In the data rows, 128 means zero.
Here are some numbered points:
[183 145 147  74 114 156  97 144 155  96 138 202 140 116 128 110] 0
[185 161 144  82 114 118  94 165 147 128 111 180 165 109 167 143] 1
[198 109 156 101 137 120  68 123 148 104  85 145 192 100 109 119] 2
[ 84 111  96 175 145 116 163 126 152 138 143 117 113 143 125 116] 3
[151 159 123 130 130 127 105 107 131 101  64 145 167 123 102 162] 4
[119 111 118 129 156 126 160 101 153 156 150  80 128 176 109 103] 5
[ 74 132  95 179 141  99 190 155 135 155 147  84  94 161 164 158] 6
[195 147 147  64  87 112  89 161 180 134 103 153 157 103  98 136] 7
[148 100  87  96 131 142 127 140 118 134 127 100 142 133 131 105] 8
[124 112 124 135 168 125 159 125 177 150 134 104 104 139 132 131] 9
[186 153 165  70 133 121 113 156 158 102 136 144 128  94 129 147] 10
[ 83 128 106 147 103  97 143 138  96 136 124 104 116 136 143 152] 11
[180 100 143  45 115 137  99 128 140 157 127 193 166 124 173 104] 12
[169 150 119 113 114 163 161 178 132  79 102 146 173  50 111 137] 13
[158 147 132  96 142 112 129 127 121  97 133 165 155 134 102 122] 14
[192 119 169 106  96 116  65 143 125 132  86 153 105  64 112 132] 15
[114 100 117 184 155 144 162  93 140 128 177 102  94 143 120 138] 16
[ 83 146 122 182 144 136 174 126 120 147 166 104  83 174 126 150] 17
[169 156 150  87 119 100  91 144  92 142 100 171 162 127 133 103] 18
[ 53  89  80 181 160 152 182 120 127 152 163 101  80 168 145 138] 19
[ 99 127  95 165 153 106 176  91 133 137 172 124  89 136 142 163] 20
[206 156 142 109 110 137  66  85 135 132 115 135 144 124 142 112] 21
[193 140 143  87 143 122 128 115 130 164 123 126 130 147 106 115] 22
[155 127 141 103 125 126 129 145 120 170 106 158 141 139 122 110] 23
[185 173 168 116 125 173  79 109 144 146 101 128  92 111 157 122] 24
[179 131 102  61 109 119  63 155 119 118  80 169 200 115 155 127] 25
[194 178 106  93 119 175 111 104 118 106 112 146 113  87  89 129] 26
[116 128 135  94 113  93 123 144 157 151 128 145 195 140 103 119] 27
[162 129 124  57  93 151  74 173 118  99 114 132 180 101  86 151] 28
[145 147 116  97 133 123 121 119 110 149 112 109 163 141 107 104] 29
[103 100 131 179 129 122 176 142 102 162 162  92  92 119 138 113] 30
[ 83  97 112 167 103 124 140 106 127 134 150 133 114 163 128 139] 31
[ 87 166 108 250  48  93 170 104  90  95 153 180  90 202 193 191] 32
[ 78 101  95 169 150 115 172 126 140 164 142  95 115 168 122 149] 33
[213 170 133 115 116 138  67 100 161 117 147 161 175 111 150 129] 34
[ 71 112 137 137 146 139 135 166 126 116 169 124  82 165 147 152] 35
[147 114 118 114 129 123 138  97 141 180 141  90 130 163 110 105] 36
[ 73 125  92 140 161 136 161 110 115 141 156  92 133 127 126 131] 37
[110 144  88 181 168 119 172 135 129 166 149 118 132 134 155 134] 38
[ 69 134 148 130  41 153 112 146 101 218 193 125 196 225 165 150] 39
[119 102 130 103 151 125 149 114 121 139 134  78 164 160  94 114] 40
[104 129 128 182 176  88 135 112 126 129 187 114 117 187 145 122] 41
[ 85  77 126 154 157 134 172 106 151 160 151  74 111 162 110 140] 42
[ 96 156 147 113 112 163 111 132 216 139 124 150 101  81 169 158] 43
[ 81  98 113 146 158 136 194 114 107  96 151 127  79 149 119 133] 44
[165 142 141  90 144  87  70 110  51 131 101 141 164 118 110 140] 45
[ 82 109 131 154 150 110 153 120 148 145 155 101 105 172 151 122] 46
[137 151 149  78 120 160 101 135 107 103  83 141 151  92 127 102] 47
[198 158 130  55 108 140  90 160 116 110 114 166 202 112 133 145] 48
[192 182 140 106 112 117  96 156 184  88 119 174  93  49  91 167] 49
[ 77 148 158 190 118 137 145  93 134 174 173 109  71 121 153 138] 50
[155 147 126 110 134 153 123 160 150 128  95 147 124  88 131 120] 51
[ 70  94 129 171 123 150 154 128 149 126 169  94 124 164 145 151] 52
[ 77 100 121 187 163 125 164 135 142 126 120 107  91 140 130 129] 53
[169 143 152 114  96 148  68 181  69 101  79 135 128  88 150 121] 54
[ 74 122 102 169 141  93 167 117 116 142 155  92 115 121 158 131] 55
[173 150 135  89 133 148  83 150  79 119 119 138 137 111 123 110] 56
[107 106 112 169 134 136 152 112 142 160 191 161 106 167 125 166] 57
[150 149 165 125  78 133  69 128 175 147  90 151 158  99 104 118] 58
[ 95  95 122 145 138 138 150 139 144  90 154 103 113 148 149 133] 59
[ 61 113 120 156 145 148 155  97 152 137 188  85  74 147 158 140] 60
[229 158 180  80 107 134  81 156 141 177 114 123 183 110 114 127] 61
[ 59 164 142 125  96 127  83 193 168 118 144 201  89 144 127 169] 62
[199 145 174  85 152 104 135 146  71 138  66 107 156  70 163 149] 63
[133 159 153  93 113 124  97  95  60 110  68 153 179 106 169 100] 64
[179 184 131  93 118 150 101 157 110 124 113 121 139  86  93 133] 65
[176 146 130 102 117  85  87 128 134 149  85 132 170 126  95 113] 66
[205 174 126  40 106 161  99 154  79  91  80 144 162 150 139 153] 67
[219 156  91  77 119 153 132  84 105 116  93 201 185  85 137 102] 68
[105 109 108 220 122 134 174 121 152 145 167  95 107 155 141 110] 69
[ 75 139  87 181 148 133 183  97 142 147 178 136 107 130 102 153] 70
[192 174 156  87 104 122  87 162  96 108 122 180 150  62 102 150] 71
[ 69 111  58 170 116 104 143 115  67 129 136 151 107  30 119 138] 72
[ 80 114  81 205 177 130 156 110 119 151 137 112 137 165 136 113] 73
[ 86 103 120 145 155 115 209 152  75 147 164 138 115 116 125 124] 74
[186 111 112  81 110  79 115 153 132 142 103 131 174  84 141 153] 75
[ 99 113 112 148 169 122 198 133 131 107 134  98 114 127  98 162] 76
[197 189 137  85 123 139 120 185 123 130  66 148 126 143 117 109] 77
[224 104 179  89  66 122  97 131 127 117  98 178 172  97  89 144] 78
[110 143 116  95 135 118 132 116 108 145 132 102 152 153  99 102] 79
[ 50 119 125 153 150 146 157  91 149 137 146 120 132 154 145 146] 80
[141 113 108 188  35 122 147 158 118 133 108 150 171 161 186 107] 81
[ 75  76 113 178 136 149 186 120 132 133 116  89 100 155 145 116] 82
New points follow, each followed by the numbers of its three nearest points above, smallest number first.
[ 66 224 205  92 131  78  70  94 175  59 166 181  47 127 168 197] 10 43 62
[ 78 159 123 206 146 142 161 143 116  86 160 121 101 156 143 131] 17 53 59
[194 147 179  85 103 117  99 136 176 125  76 180 156  96 166 109] 0 1 7
[205 134 123  61 141 139 102 178  85 117 107 206 137  96  71  78] 18 56 71
[ 78 115 142 110 103 162 114 133 238 208 169 155 137  42 106 176] 43 51 58
[ 84 118 132 132 173 126 105 124 134 175 172 121 130 171 161 153] 41 46 80
[184 167 147  77 116 134  78 142 106 173  73 186 184 109 107  84] 18 23 66
[ 98 125 116 164 133 107 133 128 120 178 128 142 140 128 126 175] 11 31 38
[ 77 125 132 174 127 136 194 152 106 124 158  78  90 121 117 135] 17 30 76
[219 173 160  44 134 141  98 179  87 112  71 170 117 107 107 126] 67 71 77
[186 152 101  91 104 120 100 145  69  97 114 159 146  86  92 110] 56 65 71
[ 70 128  90 164 125 110 165 120 129 119 148  62 101 138 171 109] 3 6 55
[183 132 109 105 132 117 101 184 175 116 109 178  97 127  83 103] 0 7 51
[142 117 123 121 128 133 136  88 161 180 137  82 148 161  95  86] 5 36 40
[ 65  96 118 184 140 131 130 104 114 126 184 154 104 148 147 122] 3 31 57
[155 111 151 143 130 122 117 116 183 130 143 130 150 117 110 137] 9 14 27
[149 156 160  94 140 111  95 124  47 141 138 158 148 107 114 145] 18 45 56
[199 179 118  90 150 138 107 138 111 136 109 142 158 124  78 115] 22 56 65
[175 135 103  69 147 145  78 151 117 149 126 144 149 133  79 137] 22 56 65
[165 150 146 110 140 130 123 140 159  99 109 146 106 110 122 126] 10 14 51
[101 102 149 152 153 139 184 123 117 115 131 111  94 160 104 136] 44 53 76
[178 167 139 102 140 158  39 138  83 140 108 172 166  99 109 119] 18 56 65
[175 136 116  89 156 154 107 125  66  86 118 111 148  87 141 133] 47 56 65
[ 96 133 123 215 125 172 142 135  65 134 146  64 114 174 117 144] 17 30 52
[ 83  92 121 151 160 112 159  93 170 156 154  77  96 176 120 130] 5 42 46
[ 64 135 126 197 126 129 140 144 111 116 165 104  91 174 142 136] 17 35 52
[104  94 110 131 146 125 145 111 174 153 152  84 125 171 135 123] 5 9 46
[209 194 154  91 108 148 104  80 133 101  85 183 129  88 105  99] 21 26 68
[ 84 103 149 109 138 146 135 130 172 109 136 169 130  80 139  93] 43 51 59
[207 148 150  90  95 125 108 155 109  83 133 154 198 110 101 116] 14 48 71
[222 180 145  62 131 145  98 169 153 113  91 166 118 136 116 110] 0 10 77
[ 82 116 131 178 115 159 113  64 100 132 103  39 111 143 177 114] 55 80 82
[194 116 173  88 118 143  88 144  95 112 107 141 140  90 131 113] 15 47 56
[147 159 134  90  72 126 113 151 130 108  94 135 180 118 114  75] 18 47 66
[ 97 124  86 126 118 117 144 170 104 108 177 159 106 143 163 147] 11 35 59
[125 120 159  83 114 123 113 113 176 136 152 166 100  81 160 117] 10 43 51
[226 198 180  60 123 137 129  63  89 140 108 171 226  49  99 134] 48 68 71
[ 76  75  77 167 168 119 152 124 127 144 171  68 143 169 157 145] 33 37 73
[196 120 195  74 134 172  73 146 127  85  97 211 164  76 130 126] 0 2 71
[ 39  77 125 187 154 110 141 110 135 122 134 123  74 155 150 117] 46 53 82
[110  86 122 139 158 117 149 100 162 156 158  82 123 182 101 122] 5 42 46
[ 75 149 121 123 110 131  85 135 199  70  72 112 162  84 123 149] 4 43 58
[100  27 102 158 153  87 169 185 100  80 103  87 179 127 169 104] 53 59 82
[168 160 126  99 140 127 124 113 108 149 129 118 161 141  96 106] 22 29 79
[177 163 151  48 166  46  67 134  89 124 125 185 153 121 142 100] 14 18 45
[ 70  93  83 192 139 164 182 103 104 117 129  96 111 117 150 145] 19 53 82
[216 122 127 106  98 112 112 119 140 141  74 137 154 106 110 141] 2 66 75
[111 158 174 142 114 157 136 128 103 157 164 117 145  66 139 175] 11 50 51
[ 68  93  97 186 165 169 182 142 112 135 159 104 105 153 120 152] 19 33 53
[ 57 124 129 194 139 154 145 128 138  97 145  88 164 139 134 139] 52 59 80
[ 82 132 122 121 108 146 142 145 190 120 139 130  92 104 113 141] 9 43 59
[190 130 139  45 113 162  89 142  93  85 120 130 147 125 111 112] 28 56 67
[195 174 144  91 114  82  97 156 104 130 105 156 167 127 140  83] 1 18 66
[ 89 113 134 151 119 135 198  94 157 130 105 110 164 123 135 150] 3 76 80
[179 149 153 102 129 148  98 139 177 107  99 180 133 102 112 178] 10 49 51
[220 139 148 105 137 114  85 150 100  98 112 183 159 107 111 157] 1 48 71
[164 147 133  86 114 131 106 119 129 164  92 117 181 155 102 100] 22 29 66
[ 75  87  92 148 143 176 150 108  99 117 103  76 119 194 170 119] 19 59 82
[118 112 137 126 139 120 129 135 162  95 124  91 106 140 122 114] 9 46 59
[195 146 196  64 106 136  93  98 124 162 149 147 176  77 117  93] 18 21 61
[ 94 136 144 133  65 135 107 117 194  72 100 144 162 101 130 151] 4 43 58
[ 73 155 137 111 116 119  63 132 203 179 120 161 109  93 145 146] 43 58 62
[192 123 113  70 100 103 102 117 143 183  82 167 168 118 134 111] 12 23 66
[203  89 125  88  99 131  54 115  90  99  72 170 108  66  79 112] 2 15 78
[ 95  92 117 129 131 127 143 116 201 166 154 116 102 132 127 124] 3 9 46
[ 33 123 127 188  97 152 164 155 123 146 183  59 109 161 142 191] 6 17 52
[ 70 160 143 129 175 128 183 117 101 124 136  78 109 131 142 134] 37 55 76
[ 92 111 105 197 163 172 192 137 133 170 173 118 122 125 148 157] 19 38 70
[157 136 198  60 132 124  96 150 150  77 136 173 136  73 159  54] 0 10 47
[164 134 107 122 133 134 118 126 203  95 112 155  76 123 160 140] 9 43 51
[204 204 155  97  94  91  78 155  98 120  93 146 178  72  88 107] 18 65 71
[174 156 129  69 163 115 131 138  82  86 104 151 166 137 123 124] 14 18 56
[156 149 131  49 129 107  95 109 123 112 100 150 157  65 134 105] 18 47 56
[176 175 144 100 125 112 103 131 164  76 102 162 186 130 154 155] 1 4 34
[ 79  68 160 139 190 111 109  72 142 150 115 131 133 126 193 163] 9 46 80
[185 170 134  76 113  84 127 128  83 117  57 153 139  92 136 114] 18 63 64
[225 118 147  54 103 116  87 140 133  98  79 155 113 101 116  83] 0 7 15
[224 150 113  47  92  86 103 105 160  96  94 133 141  71 116 137] 7 10 75
[110 150 121 206 104 144 113 127 104 134 123  93  89 132 124 168] 11 17 31
[151 140 122  86 131 128 140 119 100 156 108 110 133 139  91 123] 22 29 79
[ 83  75 124 153 138 107 178 102 131 144 150 103 133 167 159 121] 33 46 82
[153 119 170  95 110 105  97 124 147 117 109 145 212  84  95  92] 2 27 66
[186 139 157 130 137 105 115 150 102 144 126 182 168  60 140 103] 1 18 71
[ 98 144 144 119 127 138 117 114 201 157 145 150  92 133 122 147] 9 43 80
[133 111 139 121 138 182 138 155 146  83 132 155 156  48 105 115] 13 47 51
[186 122 174  82 142 141  80 157 138  86  89  98 193  88 119 101] 2 28 47
[172 152 129  78 149  95 112 121  95 116 123 144 147 139  84 119] 14 22 29
[ 71  96  77 189 144 119 139 141 148 142 163 124 100 132 156 139] 3 53 55
[ 63  81  92 154 154 112 177 125 126 156 120  95  97 155 138 172] 19 33 53
[116 104 158 180 163 178 152 116 125 157 135 108 100 150 117 176] 16 17 42
[135 171 143  61 104 107  94 133  84 103  93 126 130 101 114  77] 18 47 56
[193 130 148  59 154  98  81 113 118  98  71 171 171  94 124 132] 2 18 25
[110 121 141 190 167 124 158 112 106 118 127 116 115 132 104 120] 3 16 53
[156 176 120 113 136 147 111 169 206 150 127 151 124  64 118 140] 43 49 51
[ 89 125 142 185 110 165 174 103 113 143 176  93  84 149  98 174] 16 17 52
[105 134 117  58 120 134 142 131 154 116 102 159 175 132 113 135] 14 27 29
[168 164 139  88 101 123 110 155 118  94  78 134 184 108 147  90] 18 47 48
[205 155 142  81 128 134 119 123 172 162 101 158 146 126 121 127] 7 22 23
[ 59  90 112 149  85 171 176 154 110 135 102 107  96 123 130 122] 11 53 82
